In the data rows, the value 128 means zero.
Some points, each followed by its number:
[ 61  72 201 150 155 168 112  92] 0
[137 144 134 163 144 160 149 147] 1
[116 132 159 210 162 116 127  89] 2
[145 105 169 124 157 125 157 101] 3
[151 157  80 106 112 181 137 170] 4
[ 55 103  60 105 107 150  86  93] 5
[126 121 156 144 143 149 161 144] 6
[120 125 123 175 163 157 176 115] 7
[ 83  78 158 114 127 162 149  96] 8
[146 150 143 180 152 140 129 122] 9
[146 124 157  88  96  35  85 130] 10
[146 150  90 110 124 146 142 198] 11
[203 170 192 132 130  84 173 164] 12
[114 106 112 134 128 111 157 133] 13
[151 138 173 125  68 122 194 187] 14
[135 182 200 142 114  96 129 111] 15
[157 128  94  88 147 149 110 140] 16
[144  93  51 105 139 158 125 113] 17
[145 136 203  78 117 158 160 180] 18
[ 96 135  29 112  95 175  78 157] 19
Which two points above are nearest to each new point by angle, seen from the average point of the numbered points? Their numbers follow each, nearest first.
[104 109  57 135 119 115 118  97] 5 17
[139 124 150 169 141 121 161 128] 2 9
[145 118 225 155 174 162 135 149] 6 3
[150 106 186  80 107 162 160 204] 18 14
[108 173 153 166 103 139 112 131] 15 9
[102 141 143 119 120  56 112  85] 10 15
[129 104  89  99 106  90 160 154] 13 11
[130  95  91 181 137 136 148 116] 7 13
[154 177 165 145 144 113 146 157] 12 15
[ 92 139 107 192 152 166 101  94] 2 9
[101 141 110 110 112 189 118 108] 5 19
[117 150 146 126 155  65  97  82] 10 15
[107 101 192 131 167 151 107 141] 0 8
[145 151  97 123 118 157 137 159] 4 11
[201 151 207 127 121 110 139 153] 12 15
[108 115 116 182 117 116 135  86] 2 13
[147 156 213 192 163 180 169 140] 6 1
[159 145 141 141 102  90 146 160] 12 14
[118 146  97 104 125 120 103 146] 19 16
[165 148 129 100 122  86 137 133] 10 12
[107 131 130  81 121  71 134 142] 10 13
[164 188 123 111 110 144  96 145] 4 16
[ 61 100  46  32  73  58  74  96] 5 10
[156 129 216 103 119 155 152 160] 18 14
[153 178 116 172 128 140 103 138] 9 1
[101 110 148 193 164 127 127  70] 2 0
[136 133  76 101  82 111 134 149] 19 11
[109 119 151 172 118 112 123  85] 2 0
[ 76  96 125 135 105 104 106  72] 5 8
[ 65 104  63 174 118 129  86  75] 5 19
[112 117 119  89 127 145  98  81] 5 17
[116 131  59 175 127 117  70 126] 19 5
[109  97  83 173  76  95 144 134] 13 5
[155 113 205 162 165 109 166 152] 6 12
[152 150  91  82 102  92  87 114] 10 16
[122 125 132 170 155 126  91 113] 2 9
[168 174 171 143 130 126 139 141] 12 15
